One turn sends every row of this set to another row. A few are shown first. Where does it send the rows asked after them?
mirum: [-13  10  12  -7 -27 -12 -19  -1 -27   1 -33 -14  11 -10   4]
Veti: [-11   0  -1  13  -6   4  15   6  15   6 -11   3  -8 -54 -28]
golut: [-23   4   6  -1 -33   3  -5   1  -1  16  -2  24  21  32   3]
bezu: [-31   5  15   0 -26   4   3  -2  -6   2 -12  23  28  28 -15]
duzi: [-13   8  16   4  -7  49   4   7 -12   2  13  -2 -14  16 -11]
fefop: [-17  11  21   9  -7  53  -4   1 -12   1   0   5  -8   7 -15]
lutep: [-13   5  16  -9 -16 -27  18   8 -24 -14 -11 -25   0  12 -10]
gom: [ -5  -1 -16   2  -4   5  24  17  11   8  -1  -6 -16 -48 -20]
sezop: [ -9  -2 -26  -6   3  18  17   3  -3 -15   3  -2  18 -31   1]
bev: [ -9  11  17 -12  -6 -34 -18 -14  16   2 -10 -15   3 -26 -20]
Roza: [ 13   7  28 -17 -21  26   2   8   2  -5 -39  11 -21  -6  -1]
rizu: [-17  -5  -1  34  -7  -9   1 -12  32   0  19  19   1 -14  -1]
tasem: [ -3   8   5 -14  -9 -36 -20  -8  21  14   4 -19  -8 -17  -4]
muti: [ -3  -7 -17   9  -5  -5  23   5  12  -3  35  -1   2  -9   9]
miko: [-28   3 -13 -10 -21  10   2  10  -2  11  -6  17  12  40   2]
rigog: [  4   3  30  -1 -19  16  -4   3  23   1 -37  20 -35   4  -3]
bukam: [ -7   7 -11 -26   3 -28  -7   1  18   6  -3 -27 -14 -13 -10]
nuf: [  9   1  33  -4 -18   7  17  12  20  -2 -16  12 -40  17  -4]
zasiz: [-30   0   3   8  -7 -34   1   6   8  -4 -14 -15 -26  29  -8]
keliv: [-28   5  -1   9 -19 -17 -33  -2   4  10 -35  -4 -16   7   6]
bagu: [-18   9  26  19 -11  45 -11  -4  -1   7   6  10 -13  13 -13]
mov: [ 17   3  30 -20 -20  16  23  16   2  -7 -19   4 -25   8  -3]
pek: [ -1  -3 -12  11 -13  -5  20  16  19  18  14  -1 -21 -39  -8]
Kodob: [-14   8  21  15 -12  41  -1   4  -1   9  19   5 -21  22  -9]
zel: [ -5  -1   4  24 -16  -7   9   6  23  17   5   8 -15 -48 -18]
sili: [-13   9   2 -24   7 -26  -6  -7  13  -8 -15 -25  -1 -23 -26]
Sozab: [-22  -1 -10  19   2  12  -8 -15  18 -10 -13  17  16 -36  -8]
meni: [-35   2  -4 -10 -13  12   9   6  -4  -2 -16  17  20  35 -15]

mov moves to Roza
rizu moves to muti
duzi moves to fefop
Where do these go?
mirum moves to keliv
meni moves to bezu
tasem moves to bukam
Veti moves to zel

One turn sends every row of this set to another row. A few are shown first. Where does it send the rows asked after them?
zosa: [ 16   7  27  34 -20  13  30   2 -24 -14  19 -12   0 -10  10  32 -10  -5
 -18   6 -32  17]
lider: [ -3  30   8  29  10 -12  -6  24  24  -2  23 -10 -11   9  38  39 -20  12
   3  15  20  -4]
Tifes: [-10   3 -12   0 -11 -18   1  -1 -29 -39  17 -12  21   8  13  30  -6  29
  17   6 -25   3]
pabu: [  8 -10  49   9  -3  -2   5  31  14 -33 -35 -10  26  -8  13  36  -3  15
  10  20  12  28]
redi: [  3 -20  40  14 -12   0  15  33   9 -33 -34 -15  17  -8   7  23   3  18
   2  19  10  32]
metib: [ -4  29   9  28   2  -7  -2  31  29  -1  12   0  -6   1  40  52 -19  16
  14  20  25  -7]
fale: [  1  28   5  30   1  -9  -3  28  23 -10  15  -3 -13   9  51  40 -17  16
  12  16  24  -2]
veten: [-28  31  31   6  -3 -17  30  -6  31 -26  11  10 -19 -11 -10  48  -1  25
  23 -22   3   3]
ruzu: [ 21  11  31  42  -9   9  35  -1 -22  -9  22  -7   0 -12   7  36  -5  -3
 -16   1 -25   6]
les: [-15  -4   1  -7  -9 -10  13 -25 -19 -50  26  -6   8  -8  34  15  -5  21
   1   2  -9   6]
peli: [-14  26  46  13   6 -18  20  -6  39 -30  17  20 -17 -20   2  41   1  18
  28  -6  -1  -6]
teb: [ -1 -22  45   8  -6  -5   3  28   9 -36 -25 -16  24 -18  11  25   6  15
   5  15  12  33]
Kome: [-11  36   9  24 -31 -13  40  18  10 -34 -29  15  12  21  12  39  21  13
 -14   4   7  29]
lato: [-20   5  -4 -22 -16 -17  20  -9 -15 -46  22  -3   9  -6  27  25  -3  25
  17   0 -28  12]
Dud: [  1  28  10  26 -10   4  29   6   8 -52 -37  30  -7   3  33  35  19  24
  -8   0  -1  34]
bipa: [-20  31  39  -7  -5 -12  33  14  16  -5   7   7 -20 -20  -5  50 -17  26
  34  -8   8   3]
Kat: [-10  33  13  17 -13 -12  31   4  -7 -51 -33  32   2  22  20  43  17  27
  -1   6   1  25]
Bave: [ 20  17  27  36 -13   2  23  -2 -30  -6  27 -16   6  -7   8  30  -7  -2
 -13   0 -26   9]

les moves to Dud
redi moves to metib
Where do these go?
Tifes moves to Kome
ruzu moves to teb
veten moves to lato
lider moves to zosa

